-10, 21, -5, 17
12, 0, 3, -33
15, -11, 5, -18
-4, -20, 1, 17
11, -5, 4, -30
->
-10, 21
12, 0

-23, 11, 19
-19, 19, -35
5, 14, -4
34, -1, -17
->
-23, 11
-19, 19

-8, 30, 37, 13
9, 15, 44, 2
-40, -15, 13, 27
->
-8, 30
9, 15

0, -19, 42, 31
8, -18, 4, 16
-37, -40, 43, -43
->
0, -19
8, -18

-12, 36
5, -13
16, 37
20, -20
-5, -2
->
-12, 36
5, -13

-9, 34
27, 6
5, 13
->
-9, 34
27, 6

-10, -20, 30
41, 25, -19
-15, 5, -11
->
-10, -20
41, 25
---
6, 9, 25, 0, 19, 3, 13
28, 13, 16, 0, 6, 3, 13
16, 6, 31, 0, 6, 3, 0
6, 16, 28, 0, 6, 0, 9
19, 0, 19, 0, 3, 0, 6
16, 0, 31, 3, 16, 0, 9
28, 0, 16, 0, 6, 3, 0
19, 9, 22, 6, 16, 6, 0
19, 3, 22, 3, 9, 6, 3
9, 6, 13, 0, 16, 3, 3
->
3, 13, 6, 9, 25, 0, 19
3, 13, 28, 13, 16, 0, 6
3, 0, 16, 6, 31, 0, 6
0, 9, 6, 16, 28, 0, 6
0, 6, 19, 0, 19, 0, 3
0, 9, 16, 0, 31, 3, 16
3, 0, 28, 0, 16, 0, 6
6, 0, 19, 9, 22, 6, 16
6, 3, 19, 3, 22, 3, 9
3, 3, 9, 6, 13, 0, 16

1, 5, 35
30, 26, 1
31, -3, -5
2, 34, 26
43, 5, 2
21, 38, 4
->
5, 35, 1
26, 1, 30
-3, -5, 31
34, 26, 2
5, 2, 43
38, 4, 21

1, -8, -5, -5
-1, 1, -5, -5
-2, 8, 8, 15
-5, 23, 17, 34
2, -7, -10, -22
->
-5, -5, 1, -8
-5, -5, -1, 1
8, 15, -2, 8
17, 34, -5, 23
-10, -22, 2, -7

-26, -8, -25, -12
5, 5, 9, -7
-25, -7, -24, -11
24, -16, 11, 3
21, -15, 9, 2
2, 6, 8, -7
34, -10, 20, 7
-4, 14, 0, 8
-14, 13, -4, 9
->
-25, -12, -26, -8
9, -7, 5, 5
-24, -11, -25, -7
11, 3, 24, -16
9, 2, 21, -15
8, -7, 2, 6
20, 7, 34, -10
0, 8, -4, 14
-4, 9, -14, 13

4, -1, 12, 12, -10, -1, 10
1, 26, -32, -5, -29, 9, -10
9, 3, 27, 10, -12, -3, -1
-2, 27, 33, -2, 5, -2, -29
3, -9, 10, 11, -15, -4, 4
4, 10, 36, -1, 23, -5, -15
15, 6, -6, 8, -14, 3, 17
-10, -15, -11, -1, -3, 0, 2
-2, -32, -26, -4, 17, 1, 38
->
-1, 10, 4, -1, 12, 12, -10
9, -10, 1, 26, -32, -5, -29
-3, -1, 9, 3, 27, 10, -12
-2, -29, -2, 27, 33, -2, 5
-4, 4, 3, -9, 10, 11, -15
-5, -15, 4, 10, 36, -1, 23
3, 17, 15, 6, -6, 8, -14
0, 2, -10, -15, -11, -1, -3
1, 38, -2, -32, -26, -4, 17

-5, -2, 26, -2
16, -13, 0, -17
-18, -15, 1, 31
20, 9, -15, 11
35, -9, -6, -15
5, 16, -21, 1
3, 21, -24, -2
-2, -1, 23, -5
2, 22, -23, -2
-2, -1, 21, -3
-2, -1, 20, -2
->
26, -2, -5, -2
0, -17, 16, -13
1, 31, -18, -15
-15, 11, 20, 9
-6, -15, 35, -9
-21, 1, 5, 16
-24, -2, 3, 21
23, -5, -2, -1
-23, -2, 2, 22
21, -3, -2, -1
20, -2, -2, -1
---
-17, 17, -21, -20
-17, 17, -8, -18
-31, 4, -7, -4
-17, 17, -7, -41
17, 13, 18, -18
->
-17, 17
-17, 17

38, -16, 10
29, -9, 14
14, -24, -11
->
38, -16
29, -9

-38, -30
-14, -11
-39, -31
-43, -34
13, 10
->
-38, -30
-14, -11

36, -6
-9, 35
15, -8
->
36, -6
-9, 35

-25, 11, -16
-23, -23, 6
17, 33, -9
-14, 6, 12
3, -4, -3
->
-25, 11
-23, -23

-24, -6, 30, 1, -1
-2, -30, -30, -26, -22
11, 1, -19, 9, 30
14, -32, 23, 17, 0
9, 33, 16, -29, 2
->
-24, -6
-2, -30
---
0, -5, 6, -7, 10, 13, 11, 4, -6, 1
-3, 6, -9, -13, -28, -3, -12, -1, -17, -19
34, 3, 19, -32, 8, 29, 8, -21, -24, 41
7, -13, 7, 8, 15, -2, -7, -10, -10, 1
0, 0, 0, 1, 1, -1, 0, 0, 1, 1
-1, -4, -7, 5, 0, -6, -4, 4, 5, -9
5, -6, -1, 0, -4, -2, -10, -6, -16, -8
6, -7, 16, -16, -4, 2, -10, 5, 1, -15
11, 7, 8, -9, -4, 5, -1, -12, -7, 19
->
0, -5, 6, -7, 10, 13, 11, 4, -6, 1
34, 3, 19, -32, 8, 29, 8, -21, -24, 41
0, 0, 0, 1, 1, -1, 0, 0, 1, 1
5, -6, -1, 0, -4, -2, -10, -6, -16, -8
11, 7, 8, -9, -4, 5, -1, -12, -7, 19

17, 20, -31, -23, -14, -2, 35, -27, -3, -11
2, 4, 31, 9, -7, 26, -6, 28, -20, -30
40, -9, -31, 6, -12, -3, 15, 8, 16, 27
->
17, 20, -31, -23, -14, -2, 35, -27, -3, -11
40, -9, -31, 6, -12, -3, 15, 8, 16, 27

17, 10, -9, 2, -18, -1, -1, -17
-27, -21, -25, -9, 15, -15, -13, 27
2, 0, 2, 0, 0, 5, 1, -2
15, 12, -5, -11, -43, 39, -15, -29
-1, 9, 8, -1, -7, -6, -1, -3
-5, 8, 6, -1, -4, -16, 0, 2
-2, 5, -1, -6, -15, 5, -8, -6
-19, -6, -4, -6, 6, -10, -7, 15
-8, -14, 1, 4, 24, -2, 6, 15
28, 5, -10, -2, -28, 43, -5, -30
-23, 3, 14, -1, 12, -32, 1, 20
-5, 5, 5, -1, -2, -12, -1, 3
->
17, 10, -9, 2, -18, -1, -1, -17
2, 0, 2, 0, 0, 5, 1, -2
-1, 9, 8, -1, -7, -6, -1, -3
-2, 5, -1, -6, -15, 5, -8, -6
-8, -14, 1, 4, 24, -2, 6, 15
-23, 3, 14, -1, 12, -32, 1, 20

-6, -4, 28, 16, 29, -14, -9, 30, -6
-5, -20, 5, 20, -15, 12, -26, -3, 24
-44, 26, 24, 12, 18, -20, 10, 18, -7
-26, 9, 9, 21, 18, -22, 3, -28, 2
->
-6, -4, 28, 16, 29, -14, -9, 30, -6
-44, 26, 24, 12, 18, -20, 10, 18, -7

28, 20, -8, 9, 8
13, 7, -10, 14, 12
19, 6, -12, 25, 29
1, 4, 42, 2, 24
-16, -3, 31, -9, -6
25, 19, -10, 7, 2
28, 18, -17, 16, 13
-9, -3, 25, -1, 5
-18, -8, 14, -2, -7
10, 6, -25, 13, -3
-1, -3, 3, 10, 13
->
28, 20, -8, 9, 8
19, 6, -12, 25, 29
-16, -3, 31, -9, -6
28, 18, -17, 16, 13
-18, -8, 14, -2, -7
-1, -3, 3, 10, 13

14, 4, 2, 12, 14, 8, -2, -2, 6, 7, 6, 6
-23, 7, 0, 17, -23, -5, -12, 11, 4, 30, -6, -3
8, 25, 4, 21, 8, 43, -9, 6, 7, 23, -15, -20
->
14, 4, 2, 12, 14, 8, -2, -2, 6, 7, 6, 6
8, 25, 4, 21, 8, 43, -9, 6, 7, 23, -15, -20
